One hidden turn or mirror swaps the rows below in pairs. Which row is each named row swapped with?
The rows were stretched afterwards, more along some directions than others.
dodez: [-24.5  -0.5   4.2   0.1   6.0 -14.0   4.3 -13.4   7.6 -10.0  15.8  13.7
  -9.1  -3.5  20.9  14.2  -1.9 -16.0 -15.8  -9.6  -9.9 -25.2 -14.4  10.9
  -6.5  -3.4  14.8]
Neni: [  3.5 -19.8  24.4 -11.6  19.3  17.1   3.3  12.3   3.5  -0.1  13.5  15.6
  -2.9   1.3  11.4   3.0  29.6 -19.5 -18.4 -23.4 -19.6 -30.1  -9.1   4.4
   2.6 -11.0 -19.1]
piri: [-14.8  -6.1   2.2 -10.6   7.4  -7.9  -4.0  11.4  -9.6  -0.5  57.4   7.6
 -18.3  -1.0  21.4  28.5  40.3 -21.2 -27.5 -35.6 -21.0 -26.8  -7.2  18.2
  10.9 -24.0 -14.9]
Vopi: [-13.5  -5.1  14.1 -20.8  -4.0 -29.2 -25.1   5.4  -5.6  31.5  23.5   2.6
 -17.7 -16.5  -6.6  22.6  13.8 -30.3 -34.5  13.9 -10.0  -4.9  15.1   4.0
  -5.4 -10.2   3.4]
kalok: [ -9.6 -16.1 -17.3  24.0   1.1   4.8 -11.6  19.5   4.4 -14.3  11.5 -10.7
   0.3 -10.5   4.9   4.2 -14.5  -8.2  22.6  -6.6 -18.1  -3.5 -13.7  -3.5
  -3.8   7.3  15.6]
zetup: [ -9.0 -24.0  14.9 -14.7  12.1  -1.8   6.6  18.9  -0.9  -2.6  52.4   7.6
 -12.3   2.7   1.4   9.2  31.5  -5.3 -26.5  -3.9 -13.0 -22.5 -14.8  13.3
  -1.5 -14.1 -13.6]
Pek: [ -3.4 -15.3  12.5  18.4   8.2   7.7   2.5  -2.2   9.4 -22.6  14.5  11.5
 -17.4  -7.1  15.2  -3.4  25.5  -3.7   1.9 -18.3  10.8 -15.3 -13.4 -10.7
  -8.5  -1.9 -28.3]
pagip: [-12.2  -5.6  38.7   3.3   1.2 -18.7  12.6  -2.2   1.5  22.7  26.9   3.9
   3.9  -9.4  -2.9  17.9  25.2  -7.9  -6.1  20.0  -3.4  -2.2  25.1   1.7
  -3.9 -18.0  10.9]
zazo: [-22.2  -9.0  40.6  -6.6  -8.6 -42.4 -24.5  18.1   9.7  38.1   1.6   3.0
 -19.8 -19.3   0.2 -13.9  19.4  -7.4 -20.9  13.9  -6.5  -7.7  21.7   6.9
  -1.5 -14.7   0.9]
Ruzuv: [ -0.2  -6.9   5.6   8.6  15.2  -8.4  12.7  -1.3  11.3 -30.0  26.8  -7.3
 -12.2  17.9  -5.4   8.1  15.9  16.3   2.6 -30.2   5.0 -16.1  -6.3 -11.5
   9.4 -21.0  -9.7]
biv: [-15.5  -6.1  43.8   6.2  24.2 -30.8 -20.4 -13.0  -0.7   4.8  21.4   7.9
 -28.1  -1.0  -8.1  17.3  31.1 -11.9 -11.0  17.1  -8.2   1.2   5.4 -12.4
 -14.3 -23.1 -16.7]
tunuv: [ -9.6   5.4  13.1 -37.4  -0.4  -9.5 -15.2  -1.8   4.5  -3.5  31.9 -11.0
 -20.5 -11.0  -2.8  11.7  20.6  -0.7 -19.6  17.8 -10.2 -17.1 -14.9  17.7
 -21.4   1.7 -11.4]
Tolok: [  5.0  -6.7  23.6 -10.9  -9.9  -9.3  -1.0 -13.0  23.3   0.9  37.1  -4.3
  -6.5  -0.2   3.1  -2.2  13.4 -11.9  -3.3  -5.9  17.0  -4.6   1.3   6.1
  -6.3   1.8 -21.6]
muvi: [ -3.5 -14.9 -15.4  17.9  16.8  12.5  -8.3  23.3   5.3 -26.9   5.0  10.5
  -4.7   1.4   7.3  11.0   9.9   8.6  21.0 -13.0 -27.7 -19.4 -10.2   5.6
  12.6   5.5  -7.1]
nuza: [ -7.7 -15.5 -15.7  16.0   8.9 -14.2  20.7 -16.4   6.9 -30.4  40.6   9.7
 -13.0   5.7  29.1  24.7  42.2 -27.8   8.9 -23.2 -29.2 -14.9 -27.0 -16.3
   3.7  -8.8 -16.7]
dar: [-11.1 -16.2  12.6 -16.6  11.1   8.1  -9.0  22.5  19.9   9.6   6.3   7.7
  -1.5   4.8  -1.4  19.6  24.0 -22.8 -31.5   7.7 -22.7 -16.7  18.3  -0.7
  -6.8  19.5  -6.4]
Lav: [ -0.9 -13.0  22.1  -8.3   6.9 -24.3   5.9  14.1  25.1  12.7  23.2  -0.3
 -10.5  -7.4  15.1  28.2  35.2 -29.3 -29.4 -12.9 -14.5 -42.6 -15.1  18.6
 -19.1  -8.3 -18.7]
Vod: [-12.8 -21.1   6.7   6.5  -1.7 -31.5  12.9  17.4  17.7  26.9  21.6  26.3
  10.2   0.9  24.2  25.8  51.7 -29.6 -24.3  -2.5 -25.4 -22.2   6.1  26.0
  12.7 -10.3   2.6]
zevan: [-14.4 -12.2  35.0 -22.8   2.2 -28.9  -6.7  28.5  25.8  32.6  18.5  17.8
   8.8 -10.7  30.7  -8.3  46.5  -9.4 -22.8  -1.4  -9.7 -27.2  -8.2  18.0
 -19.3  -9.2 -38.8]
Nif: [ -2.6  -9.0  -9.9  20.3  15.3  12.2  -2.2   5.3  -2.7 -29.0  16.3   4.4
  -8.1  -9.7  14.1   7.7   0.0  -3.0  30.8  -8.1 -29.7 -13.1 -13.5  -1.1
   3.5   6.1  -3.0]
lol: [ -3.7  -9.0  24.7 -11.5  12.3   2.4  -4.7  17.9  19.3   5.7   2.1  13.7
  12.0  -5.1  -9.5   5.7  20.6 -13.6 -29.7   3.3  -0.8 -14.7   6.1   5.5
  -9.0  15.3 -12.4]
mubu: [  2.2  -7.5  30.9 -33.6  21.9 -30.5   0.9  -0.8   4.3  30.2  33.2  10.9
 -15.3  -3.7  27.0  -5.3  32.0   4.4 -18.8  13.3 -11.4  -0.2  -6.1  -4.4
 -16.6 -21.3 -33.7]
nepez: [-15.9 -14.7  -7.8  10.0  15.8  -1.8  -4.2  21.7  -0.2   0.5   5.4   6.8
  -1.7 -14.8   0.4  11.6  12.6  -2.5  23.9   5.3 -25.4  -3.7   3.1  17.6
   9.7   4.2   3.8]
Kavo: [ 15.5 -24.5  23.8 -11.7  33.6   4.1   7.9   5.9   9.8  13.4  31.0  27.8
 -14.9  -2.0  25.4  15.8  31.7  -9.1 -22.8 -28.2  -6.4 -27.4   2.4  17.7
  -5.8  -9.3 -33.2]
las: [ 12.9   3.2  39.1 -30.1  18.8 -28.2   5.0  23.6  15.7  43.3   9.9   9.2
   2.3  -7.5  19.5  -0.7  32.8  10.9 -18.6   2.0  -8.2 -11.7  -0.6   7.4
   1.0  -8.0 -31.9]
Bilik: [ -4.4 -27.5  23.1   2.0  13.9  -9.1  21.8  33.4  19.0  21.5   9.6  27.1
  10.6  -3.2  12.7  19.8  61.6  -6.4   5.2  17.9 -18.4 -21.5   4.1   0.1
  -2.3  13.6  -8.8]
vezi: [-18.3  -7.0   2.4  -1.4   2.1 -32.7 -17.6   3.5  -4.5   9.6  25.9  12.5
 -13.4  -9.7  -3.1  29.0  29.1 -34.5 -27.5   7.2 -26.3  -9.8   1.3   6.4
  -3.2  -9.4  12.0]
Zifas: [ -9.6 -17.7  10.4  14.5  -8.0 -28.5 -14.0   3.4  27.5  -7.2   2.0  10.8
  -5.5  -6.7  -3.0  -9.5  15.0   2.9   5.4   6.2  -9.0 -13.3  -2.0  15.0
 -15.6 -16.3   2.5]
Gev: [ 19.1  -5.6  46.2   5.6  -3.5 -14.4 -15.9  11.2  26.6  34.3  10.6  -3.8
   2.0 -18.1   5.5 -26.4 -11.8   2.0  -0.2   3.4  25.9  -2.5  31.5  10.5
 -16.4  -8.5 -11.4]
Kop: [ -0.5  -4.5  25.9  -6.6   1.7 -27.3 -19.6 -12.6 -13.7   4.0  37.1  -3.5
 -33.5 -14.3  -9.9  10.4  12.7 -11.9 -22.5  14.1  -2.9   7.8  14.1 -10.1
 -14.6 -16.8  -2.8]
tovo: [ -4.7 -14.2  -1.1  31.7   6.5  10.0 -15.4  21.3  -9.4 -12.8  -2.0   8.7
  -8.8 -11.4   5.1   1.6   9.2  -3.0  24.6 -13.7 -24.2  -5.6  -6.6   8.8
  12.7   1.5  11.2]
diba: [ -7.7  -2.4   6.5  -8.5 -26.6 -26.4  -6.1   9.1  11.3  27.5  26.2  -8.7
 -15.4  -6.4  16.1  -1.3  16.6 -24.8 -23.7  -1.8   5.3  -4.7  15.8  -4.6
  -7.7  -5.9  -2.3]
zuzu: [ -2.5 -30.3  10.3 -18.2 -14.4  -9.0 -24.0   7.6  -3.1   6.2  30.2   1.5
 -26.8  -6.8  10.8  14.8  31.1 -19.2  -4.5   1.8 -16.8 -33.8 -16.1  27.1
  -9.5   0.1  -4.8]
rim: [  1.4 -15.9  18.6  -4.2  22.0   8.3  -0.6  20.9  12.9  10.9 -12.1  27.4
   3.7  -9.5   2.5  10.8  33.8 -18.4 -23.6  -2.1 -11.3 -16.5   8.1  -2.4
 -10.6  14.1 -22.8]
levum: [  4.6 -22.0 -12.4   8.8   9.2  11.7   0.8  10.1 -13.0 -13.6   9.8  13.9
   8.2 -11.3   6.2   9.4   8.7 -11.0  23.2 -14.6 -26.1 -14.7  -8.4  -2.3
  17.4   3.0   7.4]
Pim: [  1.7 -14.2  15.4  12.5   8.9  23.7 -18.4  18.6 -10.7 -13.1  -1.9  12.7
 -15.4   5.3  -2.6   1.1  14.1  -8.2  -9.1 -23.5 -14.5  -5.1  17.4   5.2
  -3.0  -4.7   0.7]
zizaf: [ -9.9 -21.2 -15.6  31.0  11.1   0.1  -3.8  24.3   9.2 -18.3  12.5   6.4
  -8.0  -4.6  10.5  13.0  15.1  -7.1  26.0 -10.3 -30.6 -15.1 -11.4  -8.2
  11.9   5.2   1.3]
bom: [ 21.2 -18.4  33.7   6.0 -14.9 -17.7 -12.7  20.7  12.0  47.6   0.5   9.6
  14.9 -19.6  -5.1  -8.1  -0.6 -26.5   1.6  -3.4   5.1  -7.5  30.2  21.8
   2.0  -5.8   8.6]
kago: [ 10.1 -18.1  36.5  -9.6 -19.9 -23.9  -4.2  26.9  25.0  23.8  26.5  -7.8
  -5.3  -7.9  -3.8  -7.6  31.5   3.9   3.2   4.9   9.9 -15.6   8.8  22.1
  -8.9 -14.8 -27.3]
duva: [ 11.3   1.8  23.8  29.9  -5.9   6.4 -21.1   4.3   5.2  13.4   3.0  -7.6
  -1.7 -14.1 -16.3 -12.2 -26.2  -6.7  12.3 -10.6  17.4  13.7  34.9  19.1
 -15.0  -2.0  18.9]
Vevi: [-30.5 -16.9  26.3   2.9  -7.1 -38.8 -20.6  17.6  13.0  29.1  -4.7  -0.3
  -6.2 -27.3  10.7  -4.5  12.3 -20.2  -8.6  -6.9 -21.3 -28.7   1.6  14.9
 -15.9  -7.2   9.6]
Mif: [-13.7 -17.1  27.0 -14.4  11.9 -36.9  17.2  16.0  10.6  33.8  23.8  23.7
   6.6   2.4  21.4   3.4  47.1 -13.0 -26.7  -1.2 -17.1 -29.1  12.8  13.1
 -24.3 -14.6 -13.4]
vab: [  5.5   1.5  40.9  14.0  -5.1 -21.0 -18.7  10.4  18.2  23.2   7.4 -11.5
   0.1  -5.6 -10.3  -9.4 -19.9   2.0  -2.0  -1.7  13.5  -1.9  26.7  16.0
  -1.3 -24.2  -4.2]
zezi: [ -2.7  -9.4  13.2  11.7 -30.2 -17.9 -26.8  15.7  20.9   4.7  12.5  -0.3
   7.6  -5.7  -8.8  -4.3   3.3 -24.2 -11.7 -13.8 -16.8 -17.4  -6.2  26.2
 -16.2 -12.0   8.7]
miki: [  8.5   5.4  29.6  -5.5   4.3 -14.9   6.9  18.2  19.2  21.6  10.7  15.1
 -15.0   7.6   9.9  -8.5  28.6  -8.8 -21.3   4.7   4.9   0.3  -5.8   5.2
  -3.9   5.8  -4.8]
vur: [  3.2   7.7  40.5  19.4  -3.9  -0.8 -13.6   0.4  15.0  13.7   5.9 -13.2
   2.4  -9.4 -17.5 -18.9 -24.5   6.6   7.4  -1.5  21.0  11.7  39.7   5.0
  -4.2 -10.1   3.1]
zuvo: [  8.4 -21.9  22.4  -6.1  13.6   3.5   1.9  17.5  17.2   1.3   1.0  16.2
  -1.5  -9.4   4.2   3.0  25.0  -9.9 -23.4   0.8  -7.0 -16.9  12.4  -7.1
 -20.0  19.2 -21.8]
mivif: [ -0.3  -5.3  26.7  22.2  12.1   3.0  12.2  17.2  12.9  20.4  -1.8  -5.6
  14.7 -10.6  -7.2   2.0  -8.0 -11.5   1.3 -13.9   0.4   1.8  34.7  18.5
   7.2 -12.5   2.4]
kover: [  1.6 -13.0  15.6  -6.3  16.3  -3.1 -13.7   6.3   6.7   8.2  15.4  22.6
  -7.4 -24.0  13.5  20.0   9.8  -3.8 -13.8 -16.4 -19.7 -31.5  -5.9  38.4
   3.8  -7.6  -8.6]
tev: [  4.2  -3.7   8.4 -12.0   4.6 -20.2  -9.2  -0.2  14.9  10.4  -6.3   6.3
   7.3 -16.1   4.9  10.6   0.7 -23.3 -11.5   8.9 -26.0  -5.8 -11.5   7.7
 -24.6   8.8   2.3]
terol: [ 18.2   0.1  36.7   6.5  -9.0  -6.7 -10.9  16.0  17.7  27.4  20.6 -16.0
  -2.9  -9.6  -4.0  -7.7 -20.0 -12.0   1.1  -4.7  11.8  -2.4  25.7  15.7
  -0.4  -4.1  -3.6]
Kamak: [ -9.9 -10.5  29.8  12.1  23.7  11.6   8.1  17.4   5.7  -6.9  -9.1  13.8
  -8.5  -4.8   2.6  -6.6  27.2   4.1 -15.3 -25.8  -8.5 -17.2  16.7  -6.6
  12.3  -1.4 -14.0]
tila: [ 16.0  -3.8   5.6 -10.7   9.7   4.0 -23.7 -10.1  -4.9  -9.5  25.0   0.9
 -21.0 -12.0 -17.8  30.2  -9.1 -18.2 -10.1 -15.4  -4.9  -8.5  -7.4  24.5
  -3.7   7.5   7.3]
babin: [ -7.9 -18.4  19.1  14.6  22.9 -37.4   3.0  20.1  20.3  19.7  -2.9  10.6
  -8.3   1.8  11.1   7.6  38.3  -8.0   4.3  -9.1 -10.3 -30.7  -2.4   3.7
  12.7 -15.9  -2.8]
gafi: [ -4.3 -16.1   5.8   6.1 -14.9 -10.9 -16.5  37.2  22.6  20.5  15.8  -2.1
  -1.2 -12.6   1.4  28.6  17.0 -52.2 -33.1 -18.5 -11.8 -36.7  -4.3  39.4
  -0.1   8.6   1.5]
filup: [ -9.4 -19.6  29.7 -36.4  -4.5 -47.6 -24.3  15.7   5.4  52.3  24.7  14.0
 -15.7  -6.9  18.6   8.3  38.1 -31.1 -20.0   4.3 -18.0 -34.1   0.6  18.0
 -10.9 -16.8  -8.5]
non: [-15.5 -19.1 -12.8  11.5   3.8  -6.3  21.9  -2.1  -2.2 -33.4  30.9  -0.8
  -1.9  -1.8  18.9  26.5  29.5  -1.9  15.9 -29.2 -29.1 -35.3 -10.0   1.1
   2.5 -23.1 -11.3]
Gumo: [  9.1 -12.2  -9.7  20.7  23.5  13.0   0.4   8.5  -5.6 -27.6  31.6   3.6
 -18.8  -5.3  17.8   4.0  15.9   5.6  20.7 -16.5 -17.1  -6.5 -11.3 -16.3
  11.1  -5.8  -9.2]
Berul: [-17.4 -18.4  37.9  -6.5 -12.1 -42.9 -38.4  16.7   3.0  31.1   5.4  -1.3
 -14.5  -6.1   5.3  -3.3   3.3 -14.5 -11.9   6.5  -3.0 -12.3  11.0   6.8
 -20.4 -22.4   0.9]
Badi: [ -6.4  -9.1  35.4  -8.3  23.3 -10.6  18.8   2.3  12.8   0.6  20.2  16.9
  11.5   9.5  10.5   2.8  44.8  17.7  -6.1   3.2   9.6 -10.7  -9.0   4.4
  10.3  -7.1 -31.7]
sigid: [ -4.6   0.2  27.2   0.6   2.6  16.5 -12.8  18.5  -2.6   4.2   6.6  -9.0
 -15.8 -13.4 -16.2 -12.2   8.2  -2.2 -13.9 -21.9  -4.9  -3.8  14.7  10.8
   5.2   2.5   6.5]
melas: [-24.6  14.4   2.1 -15.1  -3.7  -5.9 -16.8  -1.4  -6.1 -10.4  11.5 -11.6
   0.3 -11.3  -3.3   6.2   7.1 -10.1 -10.8  10.7 -13.1  -6.3  -8.5  11.1
 -11.3   4.5  -0.6]
migon: [ -4.2  -2.9  25.5   1.7   7.0  14.7  -9.8   7.5  20.4  -0.3 -10.9  -5.7
   4.5  -7.9 -18.4 -21.7  -7.9   8.8  -7.1   8.5   4.8  -4.9  16.5  17.3
   9.3  -4.5  10.6]
dalu: [-16.1 -12.7 -13.4  -5.8  -8.1 -16.0 -20.7   5.6  -1.1 -26.6  37.6  -4.3
  -6.3   7.3   0.1  24.2  11.1  -6.2   5.7 -32.9 -18.3 -39.1 -31.4   9.9
  -0.3  -5.8   0.1]
leb: [  7.7 -15.4  47.0 -12.4  -4.0 -17.7  10.6   5.4  13.5  26.0  11.2  -9.1
   0.4   4.5  18.2  -2.9  28.5 -15.0 -17.6  -9.6   1.3 -26.7   2.4   1.4
 -17.4 -15.2 -23.6]
dape: [ -0.4  -3.5  39.7   8.9 -18.4 -12.2 -20.8  22.0  14.9  40.3  -8.8 -12.1
  13.4 -15.3  -3.7 -15.5 -24.8  -9.1  -2.9  -7.2  13.4  -5.7  34.4  23.5
  -2.3  -3.3  15.2]

Kop swaps with zuvo
nepez swaps with mivif
muvi swaps with vab
Neni swaps with filup
pagip swaps with Bilik
zetup swaps with Mif
zazo swaps with Kamak
piri swaps with zevan
Gumo swaps with Gev
dodez swaps with miki
dape swaps with tovo
kover swaps with las
sigid swaps with Vevi
Zifas swaps with Ruzuv
levum swaps with bom
vur swaps with zizaf
Lav swaps with tunuv
dalu swaps with zezi

